(in the rows, 100 means zero)
The rows of Y fall into 4 groups, and each row is roughly a mix of its group's hidden directions; some rows fit no group.
Y (139 x 11):
114  130  123  62  101  68  122  103  59  108  99
93  95  35  99  77  91  95  108  129  81  108
67  93  134  96  106  76  83  74  147  111  108
53  62  88  137  114  87  114  98  110  85  83
116  133  87  86  132  97  119  101  155  115  100
89  154  137  67  95  125  101  98  87  103  94
89  122  115  67  99  113  75  99  47  72  93
133  121  100  96  83  157  72  114  96  114  101
89  155  111  68  76  93  94  117  115  128  90
85  131  67  71  51  113  104  93  109  119  113
73  131  74  100  54  107  88  83  111  92  66
98  131  96  80  80  126  136  90  140  74  84
87  102  69  84  71  111  66  77  77  138  82
97  86  119  79  104  95  108  59  79  94  155
115  45  82  112  99  147  97  112  88  97  94
132  138  94  90  103  59  126  123  92  121  117
113  128  114  77  85  137  71  113  89  143  104
102  93  147  120  60  97  106  141  91  93  85
100  99  136  76  84  44  112  103  96  90  71
110  134  125  89  96  145  61  103  93  125  94
65  88  94  79  82  83  100  62  54  118  104
82  87  120  77  86  125  101  125  109  122  154
133  92  104  124  92  57  71  127  128  119  107
97  128  134  132  105  120  150  120  98  108  96
81  145  88  96  72  97  138  71  102  126  109
74  83  96  110  96  75  53  119  92  143  111
79  90  113  95  85  143  66  100  133  105  64
66  106  112  124  120  99  156  98  111  94  75
111  124  105  98  77  112  134  105  101  160  111
71  65  76  87  107  46  113  91  97  110  86
122  93  92  86  136  134  116  115  106  82  52
110  121  120  111  101  128  95  130  95  41  105
88  101  49  81  82  137  102  87  129  78  106
92  140  107  116  111  84  126  111  45  89  106
75  124  119  109  118  115  152  106  70  116  86
83  120  73  108  63  123  124  117  92  73  63
84  103  65  73  128  103  146  71  110  115  105
118  81  96  132  123  54  107  122  115  124  125
91  103  95  49  85  143  96  81  110  113  70
128  86  93  63  123  67  77  117  119  134  103
88  147  119  84  97  103  131  106  72  110  62
105  117  87  68  76  81  86  120  109  135  56
89  91  117  93  74  117  67  161  108  100  104
102  150  132  83  85  97  109  116  120  124  131
110  98  78  87  147  102  89  121  64  70  76
87  171  108  86  84  82  107  106  95  101  86
79  155  99  103  87  99  78  83  101  125  135
96  140  90  91  83  145  128  88  118  69  95
62  92  121  72  126  83  122  142  88  97  85
112  60  90  89  90  138  96  98  120  61  69
103  117  126  132  50  121  104  109  118  118  124
107  61  126  79  122  53  123  90  100  106  118
74  89  80  81  103  93  58  101  64  60  110
81  111  70  123  69  130  65  106  110  75  76
98  92  122  106  140  105  55  104  97  106  146
110  55  136  89  92  94  120  136  80  84  82
118  52  133  121  130  113  117  127  109  100  105
65  57  128  102  123  113  119  113  70  114  89
74  116  95  56  105  125  135  66  104  90  83
115  103  76  101  103  38  100  126  80  115  120
97  57  99  88  112  94  134  120  99  67  61
144  131  121  72  94  138  94  95  112  118  116
102  90  124  113  79  118  116  70  108  100  159
84  100  86  146  81  87  65  113  82  62  100
139  112  67  113  93  104  110  47  101  120  94
86  104  100  141  145  88  95  84  117  63  82
91  80  78  68  107  86  45  95  69  101  90
136  130  128  85  98  73  92  121  83  140  93
80  122  135  103  138  69  111  122  74  117  84
121  137  94  58  124  113  127  77  121  92  83
74  112  111  70  67  88  59  76  78  108  122
112  78  64  95  60  111  111  84  116  62  74
114  96  53  92  62  79  102  83  102  125  133
108  84  85  55  108  82  93  106  91  156  90
101  49  113  127  123  131  121  109  81  78  108
131  121  123  121  64  105  65  97  87  129  121
124  89  127  101  66  100  101  62  77  99  142
131  134  111  76  105  132  103  88  68  99  136
121  101  68  98  127  54  62  106  103  114  118
97  128  123  72  114  145  107  113  84  73  70
80  144  86  137  123  103  68  98  128  103  98
130  115  131  118  93  72  114  99  62  124  70
59  78  64  145  120  119  111  100  105  94  99
70  72  116  77  71  98  91  108  54  80  117
60  145  85  124  130  86  96  88  119  87  87
118  105  120  81  124  130  100  150  74  113  80
86  86  116  123  110  137  117  135  71  75  73
95  154  121  100  67  129  114  111  95  112  122
132  70  88  82  76  114  87  144  98  110  68
98  86  89  51  78  103  54  71  95  86  95
149  77  73  87  99  117  117  68  98  130  108
106  97  110  132  68  84  118  89  142  129  130
83  122  92  42  108  115  66  90  102  75  96
123  102  85  111  140  90  88  99  66  65  65
108  48  86  125  122  123  80  79  80  81  86
78  137  134  74  83  127  127  79  80  98  95
98  120  126  87  56  90  115  72  72  110  134
109  117  136  118  84  133  153  98  101  91  89
81  148  59  87  93  95  104  61  107  113  105
72  92  61  92  93  63  100  79  66  109  71
124  70  110  105  58  127  117  77  114  66  89
106  70  102  124  100  114  70  136  73  60  91
72  78  99  132  135  126  90  99  68  131  95
111  120  85  107  124  77  116  38  83  99  96
59  123  106  104  92  103  107  106  100  72  44
67  126  111  122  139  87  99  66  108  87  130
110  86  108  158  84  98  134  114  122  88  121
120  144  94  116  63  113  108  89  122  85  136
91  74  65  99  128  74  101  96  119  149  89
87  85  82  128  88  54  113  80  101  128  135
80  78  82  118  72  86  82  96  136  77  140
115  140  95  101  135  109  104  129  60  105  127
95  58  66  102  83  65  131  95  118  99  124
81  140  118  86  81  96  110  90  86  140  139
36  69  105  97  85  91  116  91  101  113  78
102  54  126  113  154  101  95  99  93  83  93
107  74  101  96  80  124  65  155  116  94  93
85  57  68  108  98  79  52  112  107  93  114
97  75  68  120  97  98  144  111  64  71  92
138  114  132  92  96  146  69  93  107  117  112
127  127  103  111  60  82  119  63  75  111  81
91  73  83  77  90  42  116  95  106  71  108
109  83  109  142  113  126  126  100  97  50  110
84  84  135  71  101  88  138  81  126  93  67
67  84  105  127  84  133  142  108  76  78  93
74  67  122  88  130  90  113  113  59  130  94
70  77  72  110  81  129  66  85  99  63  96
75  88  90  89  63  72  78  65  108  121  131
124  119  83  61  91  85  64  108  119  139  95
111  93  94  95  113  82  75  66  65  138  134
76  96  109  109  97  165  81  77  93  82  89
88  153  90  114  100  85  136  123  77  104  77
101  86  99  77  127  67  138  89  70  96  137
77  77  81  136  99  93  128  140  85  84  127
123  137  134  120  106  131  77  109  70  120  103
97  85  77  53  96  53  118  105  107  123  85
97  99  116  125  104  151  65  82  106  75  74
111  107  95  116  117  91  106  118  156  145  101
85  158  117  86  123  99  117  104  66  87  112

Here is one row of each group, with its name. Which group are the others in?
68  72  67  91  66  112  119  112  75  121  77 -> (56)
66  123  87  123  109  154  119  93  87  92  84 -> (47)
105  91  103  76  122  129  88  113  59  86  54 -> (84)
109  74  116  139  90  101  115  118  115  61  62 -> (55)

114  106  84  66  103  91  86  77  150  138  95 -> (84)
59  134  66  104  135  99  90  101  129  95  91 -> (55)
89  113  107  151  112  70  124  129  112  115  76 -> (47)
61  60  110  109  129  85  117  95  67  94  77 -> (56)
104  103  67  64  133  76  58  97  78  94  96 -> (84)
69  134  103  135  140  89  119  104  121  104  80 -> (55)
95  89  62  110  109  81  97  126  121  151  80 -> (47)
101  98  73  86  157  106  95  127  113  114  68 -> (84)
100  124  114  115  62  83  69  127  86  84  61 -> (55)
119  138  111  143  80  95  107  61  98  120  108 -> (55)
101  73  66  86  109  40  122  105  101  100  97 -> (56)
147  126  129  102  99  121  139  94  111  107  79 -> (84)
114  147  92  150  100  89  109  132  97  97  108 -> (47)
93  120  128  61  56  118  81  70  107  105  104 -> (84)
